A =
[[-2.74 -0.86 -3.73 +0.21 -1.61 +4.72 +3.06 -1.92 +5.80 +2.97 +0.20]
 [+1.09 -0.48 +0.50 +1.22 -0.80 +1.07 +0.03 -0.66 +0.24 -0.78 +0.28]
 [+3.00 +0.53 +0.77 +3.02 -2.26 +3.43 +1.41 -1.70 +0.01 -2.66 +0.32]
 [-2.24 -0.77 -3.30 -0.10 -1.27 +4.00 +2.66 -1.75 +4.87 +2.30 +0.40]
 [+1.60 -0.34 +0.59 +1.71 -1.22 +1.68 +0.34 -1.03 +0.21 -1.31 +0.38]
 [-1.84 -0.70 -2.85 -0.32 -1.04 +3.41 +2.28 -1.60 +4.02 +1.79 +0.53]]
Indices start at 0.
(0, 0): -2.74
(2, 9): -2.66
(3, 6): +2.66
(4, 0): +1.60
(1, 0): +1.09
(0, 3): +0.21
(4, 7): -1.03
(5, 4): -1.04
(3, 3): -0.10
(1, 2): +0.50
(0, 4): -1.61
(4, 2): +0.59
(4, 8): +0.21
(1, 10): +0.28
(5, 10): +0.53
(3, 10): +0.40
(1, 3): +1.22
(2, 10): +0.32
(2, 5): +3.43
(3, 5): +4.00
(4, 3): +1.71
(3, 0): -2.24
(5, 5): +3.41
(5, 8): +4.02
(1, 1): -0.48
(5, 7): -1.60
(2, 0): +3.00
(0, 9): +2.97
(3, 4): -1.27
(2, 2): +0.77
(2, 7): -1.70

X =
-4.72; -1.99; +2.31; +0.85; -0.70; -2.48; -0.94; -1.65; +4.11; +0.05; +5.26; -6.66; +3.64; +0.15; -1.67
-3.89; -2.65; +0.22; -0.75; -1.43; +1.48; -0.64; -2.76; +0.28; +1.65; +2.17; +0.59; +3.97; +1.00; -1.30
-3.29; -1.78; +0.60; -0.87; +0.06; +0.38; -1.47; -2.48; +0.29; +0.60; +1.88; +1.96; +4.78; +2.18; -0.53
-3.84; -3.01; -0.30; -0.47; -2.70; +2.34; +0.32; -2.50; +0.34; +2.46; +2.16; -1.07; +2.42; -0.46; -1.74
Indices start at 0.
row 0 col 0 = -4.72
row 0 col 10 = +5.26
row 3 col 5 = +2.34
row 0 col 4 = -0.70
row 0 col 8 = +4.11
row 3 col 2 = -0.30
row 1 col 6 = -0.64
row 2 col 0 = -3.29
row 2 col 9 = +0.60
row 2 col 10 = +1.88
row 1 col 2 = +0.22
row 3 col 4 = -2.70
row 0 col 9 = +0.05
row 1 col 14 = -1.30
row 2 col 11 = +1.96
row 3 col 1 = -3.01
row 0 col 11 = -6.66
row 1 col 1 = -2.65
row 2 col 12 = +4.78
row 2 col 6 = -1.47
row 3 col 3 = -0.47
row 0 col 13 = +0.15
row 3 col 14 = -1.74
row 2 col 8 = +0.29
row 2 col 3 = -0.87
row 3 col 6 = +0.32
row 0 col 14 = -1.67
row 1 col 10 = +2.17
row 1 col 11 = +0.59

a =
-0.69  +1.36  +2.06  -0.36  +0.47  +1.95  -0.95  -0.89  +0.80  -0.27  -1.67  +1.36  -0.71  +0.02  -2.87  +0.80
-1.67  +2.75  +0.31  -2.06  -1.58  -0.63  -2.58  -2.10  +2.49  -0.93  +1.93  -0.49  +2.40  -4.28  +6.94  +1.11
a[0, -16] -> -0.69
a[0] -> [-0.69, +1.36, +2.06, -0.36, +0.47, +1.95, -0.95, -0.89, +0.80, -0.27, -1.67, +1.36, -0.71, +0.02, -2.87, +0.80]
a[0, -2] -> -2.87
a[0, 15] -> +0.80
a[-1, 6] -> -2.58
a[-2, -3] -> +0.02
a[0, 12] -> -0.71
a[-2, 1] -> +1.36
a[-1, 14] -> +6.94
a[:, -2] -> [-2.87, +6.94]
a[-1, 10] -> +1.93
a[-2, -6] -> -1.67
a[:, 2] -> [+2.06, +0.31]
a[0, 2] -> +2.06
a[:, -1] -> [+0.80, +1.11]
a[:, -16] -> [-0.69, -1.67]
a[:, 12] -> [-0.71, +2.40]
a[-1] -> [-1.67, +2.75, +0.31, -2.06, -1.58, -0.63, -2.58, -2.10, +2.49, -0.93, +1.93, -0.49, +2.40, -4.28, +6.94, +1.11]
a[1, -12] -> -1.58
a[:, 13] -> [+0.02, -4.28]
